In the rows, 128 means zero.
Families of rows that turns and mirrors carry onto each other, the same ones carrying the whole set onto itself: the rest of each named row's family, in list order
4 families of 8 rows
q527: [111 132 113 137 158 159 102 123  74 131 131 127 108 129 114 124 103 111
 126 140 145 118 140  92 121  84 122 121]
q24: [124 116 117 139 130 153  94  91  85 137 139 128 131 108 117 118  80 143
 134 136 158 122 129  86 116 108 134 136]
q249: [126 113 126 131  83 156 126 106 107 106 108 116 135 125 124 103 102 140
 127 146 178 126  78 100 102 101 144 140]
q729: [133 150 103 131 182 117 127 131 125 140 107 114 137 147 118 161 122 159
 146 146 116  81 140 127 128 148 107 112]
q854: [141 110 123 145  93 122 127 136 130 129 110 140 169 133 144 142 160 149
 148 137 126 115  93 145 128 170 109 126]
q602: [ 96 135 140 139 153 149 123 136 125 144 106 151 101 140  82 108 109 142
 144 161 123 103  93 155 136 117  80 105]
q598: [130  94 154 136 113 139 149 165  98 144  99 144 120 149 125 141 146 129
 138 165 160 142 120 137 129 102 106  85]
q403: [142 105 125 144 118 122 134 145 132 113 100 149 173 144 127 151 175 125
 147 157 132  92 101 144 128 165 110 112]
q129: [138  94 156 138  95 120 130 150 112 159 117 147 131 131 132 133 124 133
 143 156 136 153 100 143 140 124  95 111]
q120: [131 150 110 150 181 162 112  92 143 100 126 145 143 116  95 159 128 120
 138 115 142 120 116  88 136 123 148 136]
q944: [120  92 160 136 117 130 142 180 100 140 116 148 122 146 109 138 141 133
 161 140 147 145 104 149 120 102 106 107]
q319: [133 147 124 136 183 155 106 109 150  84 136 141 164  98 111 159 118 122
 134 123 148  97 116 103 131 112 138 127]
q240: [165 116 134 121 139 160 145 140 145  71 103 115 167 116 122 159 124 125
 116 146 187 119 115 120 120 110 151 122]
q532: [121 118 128 129  94 175 137 134  94  86 110 133 121 140 122 100 148 122
 126 150 177 120  89 107 104  97 137 114]
q625: [109 120 120 137 159 159  93 123  89 109 143 129 134 110 105 125  87 116
 134 131 151  96 133  99 115  81 117 131]
q480: [ 77 152 129 139 148 150 124 134 117 142 105 151  97 147  98 117 120 145
 150 147 126 104  88 131 126  98  92 101]
q208: [177 131 125 118 147 148 153 131 136  87  99 107 148 133 135 162 142 128
 114 157 173 129 125 110 123 128 157 114]
q454: [170 121 122 130 138 149 153 120 143  87  95 110 153 138 110 164 132 116
 123 141 174 134 111 100 121 123 164 139]
q130: [134 143 113 131 177 117 134 150 132 126 120 119 141 147 105 155 127 169
 161 129 117  85 123 148 122 155 114 128]
q114: [ 89 143 141 134 162 134 126 154 122 141 120 143 100 146  88 125 109 151
 165 132 119 112  91 148 124 107  94 122]
q322: [125 137 100 139 172 132 125 135 130 137 100 125 145 144 102 149 121 150
 140 152 116  77 128 153 135 166  95 122]
q419: [143 105 134 139 124 124 145 164 124 106 115 146 165 147 125 155 178 153
 166 132 138 106 104 149 115 156 126 117]
q224: [126 139 117 148 155 155 101  77 147 116 128 143 157  94 124 151 114 143
 132 120 148 129 110  96 136 130 151 135]
q28: [138 107 128 133  99 165 141 119  97  88 112 121 124 148 100 107 128 118
 136 147 181 119  89  94 100  98 146 131]
q999: [135  84 163 138 114 130 139 161 113 143 106 150 128 142 109 127 142 114
 143 176 146 129 105 151 135 110  94  95]
q939: [125 171 113 139 184 150 107  96 148  97 130 143 143 112 117 150 141 122
 131 125 128 106 106  91 133 120 140 124]
q582: [122 115 116 147 154 164 104 102  81 125 139 130 114 128  89 117 102 122
 140 128 150 118 135  85 118  94 133 130]
q833: [158 123 128 128 119 148 140 107 144 107  93 114 160 114 130 165 102 135
 120 146 178 151 103 107 126 128 160 137]
q927: [108 140 144 136 130 138 119 124 139 157 117 141 108 130 107 108 100 160
 145 144 116 126  81 153 137 126  88 117]
q933: [121 108 132 127 101 173 128 145  96  78 111 124 138 127 113 112 111 119
 127 145 188 108  96 113 101  84 132 125]
q591: [142 122 129 139 123 128 145 137 134 104 104 150 165 142 137 153 190 148
 152 149 141  96  99 130 120 155 124  94]
q262: [139 146 109 130 144 129 123 129 131 148 107 118 138 136 123 142 107 175
 140 139 116 104 119 153 137 177  97 132]

Which other rows belong to the same family as q933? q944, q319, q240, q625, q130, q114, q419
Which other rows belong to the same family as q249? q24, q854, q129, q224, q833, q927, q262
Which other rows belong to the same family as q454? q602, q403, q120, q322, q28, q999, q582

